In the rows, 128 means zero.
Each path below is one point turned by a fixed rotation once a step. After each direction that follows a path, write how fast that rotation turns it, in deg/step (0 if it stays still).
Each turn is a multiple of 5 degrees from 10 to 175, or 0.
Each row of a path follows its step; steps can be skipped.

step 0: [133 129 129 132 131 128 129 126 131 123 142 125 131 132 129 131 126 131
 120 120 124 134 133 113 116 126 123 131 127 114 125 124 136 120 131 128
 128 131]
step 2: [132 131 127 131 139 117 127 135 123 130 126 127 130 128 128 133 120 127
 134 129 133 129 130 128 124 125 129 135 124 111 126 132 133 118 112 124
 124 128]
step 3: [120 130 136 140 121 126 133 129 138 127 121 126 134 127 126 123 126 123
 119 125 135 128 126 122 126 121 114 129 134 128 122 123 123 116 127 131
 132 129]
step 4: [120 122 124 127 128 133 128 128 132 126 127 117 115 131 130 133 129 133
 121 130 144 128 135 131 128 128 135 138 122 124 123 137 126 125 118 128
 124 125]
step 5: [129 126 134 140 123 125 136 124 117 122 133 124 135 131 128 136 117 124
 125 119 127 128 128 122 130 123 133 127 126 128 125 134 136 115 131 135
 125 133]
step 7: [125 123 131 129 123 118 124 121 119 127 133 134 131 124 127 127 127 136
 129 135 142 124 129 126 120 125 127 131 125 120 130 137 144 123 125 125
 126 124]
step 8: [126 126 132 127 124 125 133 125 129 137 120 132 134 127 126 130 125 122
 122 127 132 124 116 128 141 116 124 134 128 136 122 135 127 127 121 132
 138 138]
step 9: [129 128 128 131 123 126 124 126 134 125 130 122 118 130 134 128 129 133
 128 131 129 128 128 143 130 118 127 142 127 125 118 126 142 126 126 121
 118 125]
Directions:
[129 126 126 131 130 126 128 128 128 128 129 129 129 132 127 129 128 125
 127 126 130 129 127 126 127 128 127 125 126 130 129 125 132 128 128 128
 132 130] | 145

step 1: [122 115 130 126 122 127 129 124 136 134 133 119 134 126 130 121 139 125
 130 147 128 118 132 133 129 125 125 135 130 124 127 127 128 131 131 123
 129 130]
step 2: [125 129 123 125 129 132 124 126 136 137 129 133 132 129 122 127 132 123
 128 137 129 107 128 117 127 116 122 125 132 135 126 133 129 121 128 133
 133 129]
step 3: [127 122 139 116 126 124 126 124 128 134 122 130 131 130 126 126 127 129
 129 133 130 118 125 118 130 136 121 144 133 138 127 136 132 131 129 136
 128 136]
step 4: [122 126 137 121 126 122 125 120 142 135 126 123 130 128 130 122 135 128
 133 148 124 122 128 133 133 128 128 130 124 121 131 128 127 131 133 135
 130 128]
step 7: [125 130 138 125 132 122 129 124 133 133 136 120 125 131 132 119 132 128
 131 144 123 119 128 128 126 136 131 132 126 115 129 121 132 127 135 137
 132 129]
step 8: [124 126 122 135 128 125 129 119 132 137 131 122 130 134 124 117 125 138
 127 135 123 109 129 120 123 123 134 128 128 127 128 127 124 118 122 129
 128 132]
step 10: [125 124 137 125 130 122 128 133 131 133 136 128 128 128 129 126 132 121
 124 143 128 117 129 125 127 132 127 131 121 120 127 125 131 118 134 138
 138 140]
step 12: [125 125 132 123 128 130 129 122 129 135 134 132 140 118 118 127 134 137
 125 135 128 116 126 130 137 123 126 135 126 133 117 140 133 128 129 133
 131 129]
Directions:
[130 125 125 127 127 127 130 130 126 128 131 129 127 130 128 128 129 129
 126 131 128 128 128 124 126 127 128 128 129 126 124 125 126 128 128 124
 129 129] | 40
[131 128 127 129 126 128 126 126 128 127 129 126 128 130 129 128 130 130
 128 132 129 129 131 130 126 125 132 128 129 130 131 129 127 127 128 128
 130 128] | 110
[127 128 126 127 130 127 126 126 129 127 127 128 129 127 129 127 128 131
 130 128 127 128 128 129 130 126 129 132 125 124 127 127 124 128 125 126
 126 127] | 100
[128 127 126 131 127 128 126 126 129 128 124 127 128 128 131 130 124 130
 127 126 130 126 127 125 128 131 130 130 129 129 128 128 128 126 127 127
 131 128] | 130
[127 129 126 129 131 130 131 127 128 127 127 128 129 126 129 125 129 128
 128 128 124 127 131 126 130 126 129 126 130 130 126 130 129 130 124 127
 130 128] | 110

step 0: [139 123 126 129 136 126 126 126 122 117 123 130 120 125 129 135 126 127
 129 133 129 124 125 120 130 127 126 128 118 132 124 122 134 131 132 130
 127 133]
step 1: [128 125 129 125 129 127 130 120 128 122 117 138 131 130 117 127 131 128
 127 131 138 128 128 128 123 138 129 124 125 126 134 120 129 125 125 129
 135 134]
step 2: [123 132 131 136 134 123 124 133 126 128 136 126 131 118 115 125 131 136
 121 128 136 131 128 129 127 132 127 129 129 125 135 131 129 131 130 130
 130 138]
step 4: [126 132 131 121 132 120 125 126 127 121 125 129 120 129 128 125 120 118
 126 134 122 125 118 124 128 129 126 117 134 126 126 122 127 132 131 124
 128 134]
step 7: [133 130 122 132 132 122 134 130 123 121 135 130 133 126 125 121 134 129
 128 130 122 134 125 118 129 127 128 123 123 134 135 126 132 134 121 124
 136 133]
step 8: [136 125 128 125 133 118 127 125 117 129 126 131 126 121 126 129 130 121
 130 126 134 121 126 124 129 136 130 118 134 130 131 136 120 133 126 126
 129 130]
step 10: [128 133 130 126 124 121 127 133 134 129 119 135 138 129 126 126 125 127
 121 137 132 135 125 133 134 130 127 134 129 129 136 121 125 129 128 128
 135 135]
step 11: [125 127 130 133 133 127 127 132 134 123 132 133 123 116 127 123 126 125
 124 133 126 134 130 119 133 126 131 130 130 127 138 131 127 140 133 126
 122 134]
Directions:
[128 127 128 128 127 127 123 129 126 128 129 128 129 131 128 127 124 127
 128 127 126 130 124 130 129 129 129 130 129 128 125 128 123 129 128 129
 127 129] | 65
[129 130 127 127 126 129 129 131 129 127 126 129 126 129 131 130 127 128
 127 131 127 128 130 126 131 129 129 131 129 124 127 126 128 127 132 125
 128 128] | 65
[126 132 124 129 127 128 130 126 132 125 129 130 129 128 128 129 128 125
 129 127 130 128 127 126 125 129 131 127 130 128 129 128 125 129 127 128
 128 130] | 115
[128 130 128 129 123 131 126 128 129 130 130 131 129 127 126 128 126 129
 125 128 132 127 130 127 129 128 124 128 128 126 126 127 129 126 125 129
 129 129] | 90

step 1: [131 126 115 126 121 122 131 128 124 126 129 118 133 123 125 118 124 128
 129 123 123 129 136 129 127 134 116 135 132 119 133 124 127 136 130 127
 131 119]
step 2: [127 134 123 127 123 129 117 127 130 140 124 133 128 129 121 122 117 127
 120 124 129 127 123 124 118 126 122 132 123 126 135 125 135 122 131 128
 121 136]
step 4: [122 123 127 129 130 132 144 125 130 120 135 130 134 128 128 137 126 127
 130 132 129 128 133 128 138 128 136 128 138 117 125 130 129 132 133 125
 119 122]
step 5: [122 134 120 129 123 119 118 131 131 126 129 133 132 124 125 128 126 136
 129 126 127 134 135 126 135 114 127 130 133 135 128 121 122 132 135 119
 130 121]
step 8: [124 136 127 133 122 128 129 123 127 125 138 116 135 128 122 124 120 127
 129 123 118 128 127 123 134 131 123 131 124 115 130 125 135 124 130 124
 123 121]
step 9: [123 135 132 125 124 125 121 137 125 129 125 135 127 125 127 127 116 126
 132 125 134 119 131 129 125 117 124 126 120 124 128 130 125 119 136 124
 119 136]
step 10: [122 118 129 129 129 135 133 131 126 130 127 132 128 136 133 135 126 122
 123 132 137 123 122 137 124 119 122 119 140 134 124 137 125 130 126 128
 130 130]
step 11: [126 119 126 136 125 127 130 124 133 124 132 131 130 128 123 138 133 133
 131 128 125 133 118 121 135 134 138 129 141 134 127 127 129 131 131 126
 123 118]
Directions:
[129 125 127 128 126 129 125 129 125 126 131 129 126 128 127 129 128 130
 129 127 132 126 130 128 129 128 127 126 129 130 127 130 129 132 130 127
 130 127] | 70
[126 130 130 128 129 125 125 129 125 132 127 128 129 128 124 127 130 128
 129 130 131 129 127 131 127 126 127 130 128 125 126 127 128 130 128 127
 128 130] | 100
[127 127 131 128 127 123 130 125 126 130 129 130 127 131 127 127 127 128
 127 127 127 128 131 127 128 130 127 127 129 130 129 127 128 129 125 125
 125 127] | 110
[127 131 128 128 130 130 126 131 123 129 128 131 129 129 130 128 127 130
 129 126 126 128 130 125 126 129 129 128 127 130 125 128 128 125 127 128
 129 130] | 110
[127 127 127 132 128 127 129 127 129 130 128 128 129 125 128 128 130 127
 127 127 127 127 130 127 129 131 129 128 127 125 123 130 127 127 130 126
 129 124] | 100
